Look-ups in named tables: a row name and a column name give one cell, copied from the table.

bol.csv
,nako,gepir,kovido,retirop,gev
rak,122,205,102,163,79
zatipoz,134,139,102,141,203
bod,76,122,113,117,158
viz,113,176,94,108,126
vukaru,126,124,126,125,111
gafomi,77,113,46,105,183
gom,162,142,122,149,99
negiz,115,75,135,171,201
mifig,167,99,190,151,181
lemen,114,158,130,250,77
fofog,94,93,87,147,137
vizi,117,168,122,41,90
mup,153,121,182,205,127

gev of negiz is 201
nako of mup is 153
nako of gom is 162
gepir of zatipoz is 139
gepir of gom is 142
gepir of viz is 176
nako of mifig is 167
kovido of mup is 182
gev of zatipoz is 203
kovido of mifig is 190
gev of bod is 158
retirop of vukaru is 125
kovido of viz is 94
gepir of negiz is 75
retirop of gom is 149
gev of lemen is 77
retirop of mifig is 151
gev of mup is 127
Which row has the largest gev? zatipoz

sego =
        tomilep  gukemaz   muf   pek   deg  pegafoz
niv         0.2      0.2  -0.2  -0.1  -0.3      0.2
niz         0.6     -0.1  -0.2  -0.1  -0.5      0.2
poka        0.2     -0.7   0.3  -0.2   0.3      0.2
sar         0.6     -0.1   0.2   0.0   0.2      0.2
tomovu     -0.1     -0.8   0.2   0.2   0.2      0.4
derus       0.2      0.0  -0.2   0.0  -0.4      0.2
buna        0.0      0.8  -0.2   0.1  -0.1      0.0
rap         0.5     -0.1  -0.2  -0.1  -0.3      0.2
zipile      0.0      0.9   0.2   0.1  -0.1      0.0
vifit      -0.3     -0.5   0.3  -0.1   0.3      0.4
pavan      -0.8      0.2   0.3   0.1   0.7      0.1

poka, tomilep => 0.2
vifit, muf => 0.3
rap, deg => -0.3
buna, muf => -0.2
tomovu, pegafoz => 0.4
niv, deg => -0.3
poka, deg => 0.3

kaso =
	zifasi	mudabe	gobudod	sapotig	deni	lavule	lud	ginito	gaz	bir
tal	98	111	97	120	65	108	58	107	93	74
kezu	169	39	182	110	18	78	63	150	79	23
nebilo	156	65	194	154	59	102	116	31	83	43
numuzi	73	103	82	87	143	96	144	131	138	143
dos	51	101	69	71	110	91	108	155	144	113
dafen	84	104	171	112	91	102	82	71	89	72
teboda	72	68	219	107	123	81	151	97	133	92

ginito of dos is 155
deni of teboda is 123
gobudod of dafen is 171
lud of dos is 108
deni of kezu is 18
ginito of dafen is 71
bir of dos is 113
gaz of kezu is 79
zifasi of teboda is 72
zifasi of nebilo is 156
gobudod of dos is 69
deni of dos is 110
bir of numuzi is 143
zifasi of dos is 51
gobudod of kezu is 182
lavule of numuzi is 96
Row with the largest sapotig: nebilo

vid:
	fiz	sil	vateva
dapim	4390	2090	1810
mogade	4298	8639	4266
vemo	2077	2795	2367
fumalo	3978	8268	3283
reg	6510	3943	6279
tapez	5419	2514	4678
podu	6901	3297	2756
gez	4957	6436	4002
silopal	2832	3882	7884
ropofak	6022	3128	4211
rudon	3718	6410	6007
zik	5019	4977	3761

What is the sil of reg in vid?
3943
What is the vateva of silopal in vid?
7884
What is the fiz of zik in vid?
5019
What is the fiz of rudon in vid?
3718
What is the sil of gez in vid?
6436
What is the fiz of vemo in vid?
2077

datuv:
	tedusal	mag	menebo	sivi	ketiz	takatas
sekezi	447	198	681	814	244	502
les	207	308	397	530	142	572
lib	59	247	443	582	430	493
pinorep	377	327	145	422	705	279
rofib	169	162	466	450	566	310
bag	493	411	576	908	202	671
basu	575	596	519	910	263	762
dobegok	291	197	624	852	597	430
beb	816	517	327	903	393	560
kefi	808	602	547	803	218	681
medogem	722	699	224	663	244	699
tovot	170	423	581	813	336	703
rufova	437	150	595	803	659	315

What is the tedusal of tovot in datuv?
170
What is the takatas of tovot in datuv?
703
What is the sivi of rufova in datuv?
803
What is the menebo of bag in datuv?
576
What is the sivi of basu in datuv?
910
What is the menebo of pinorep in datuv?
145
What is the takatas of kefi in datuv?
681
What is the mag of kefi in datuv?
602
What is the menebo of dobegok in datuv?
624
What is the tedusal of beb in datuv?
816
Row with the largest menebo: sekezi

sur:
	lisuzel	nep
nite	0.26	0.27
ragavop	0.82	0.61
dap	0.28	0.28
pusa	0.49	0.46
somu	0.70	0.49
soteb	0.48	0.45
vebaze	0.48	0.19
norar	0.78	0.86
pirened	0.95	0.65
kifimek	0.48	0.29
zel	0.39	0.63
sudula	0.37	0.62

pusa, nep -> 0.46
soteb, nep -> 0.45
soteb, lisuzel -> 0.48
nite, lisuzel -> 0.26
dap, lisuzel -> 0.28
sudula, nep -> 0.62
ragavop, lisuzel -> 0.82
somu, lisuzel -> 0.70
pirened, nep -> 0.65
zel, lisuzel -> 0.39
kifimek, nep -> 0.29
kifimek, lisuzel -> 0.48
pirened, lisuzel -> 0.95
norar, lisuzel -> 0.78
ragavop, nep -> 0.61
nite, nep -> 0.27
norar, nep -> 0.86

Table bukade
|  | vaz | kefe |
|---|---|---|
| daz | 186 | 135 |
| zituvub | 219 | 150 |
| mepef | 158 | 174 |
| nes | 125 | 182 |
| fime | 141 | 54 |
| ber | 169 | 165 |

ber, vaz: 169
ber, kefe: 165
daz, kefe: 135
nes, kefe: 182
fime, kefe: 54
mepef, vaz: 158
zituvub, vaz: 219
mepef, kefe: 174
zituvub, kefe: 150
fime, vaz: 141
daz, vaz: 186
nes, vaz: 125

pasu.csv
,meso,zededog,rolal,ges,tet,nuv,rifo,lel
pefati,47,40,32,46,26,47,34,47
digug,46,37,83,50,26,37,45,18
vuk,47,40,23,46,41,39,36,31
pazosi,42,46,47,34,46,39,44,60
nog,25,34,63,32,39,24,40,44

pefati, meso -> 47
pefati, tet -> 26
vuk, rolal -> 23
nog, rolal -> 63
nog, ges -> 32
pefati, nuv -> 47
nog, meso -> 25
vuk, nuv -> 39
vuk, lel -> 31
digug, rolal -> 83
digug, lel -> 18
vuk, meso -> 47
digug, meso -> 46
nog, rifo -> 40
vuk, zededog -> 40

Table zol
|  | pak | furu | gev |
|---|---|---|---|
| bogeka | 62937 | 27955 | 41582 |
| zibog | 33720 | 58815 | 49465 |
| tamekof | 64161 | 57758 | 67057 |
| relu | 35472 | 38624 | 54610 |
| nal | 54010 | 61647 | 83531 |
| kov | 89090 | 61961 | 68983 |
| masugo | 49628 | 42167 | 2731 |

What is the gev of bogeka in zol? 41582
What is the gev of zibog in zol? 49465
What is the pak of kov in zol? 89090
What is the pak of masugo in zol? 49628
What is the furu of masugo in zol? 42167
What is the gev of nal in zol? 83531
What is the furu of relu in zol? 38624
What is the furu of nal in zol? 61647
What is the pak of bogeka in zol? 62937
What is the pak of relu in zol? 35472
What is the gev of kov in zol? 68983
What is the furu of tamekof in zol? 57758
What is the furu of zibog in zol? 58815
What is the pak of nal in zol? 54010
What is the furu of bogeka in zol? 27955
What is the gev of masugo in zol? 2731
What is the gev of relu in zol? 54610
What is the pak of zibog in zol? 33720

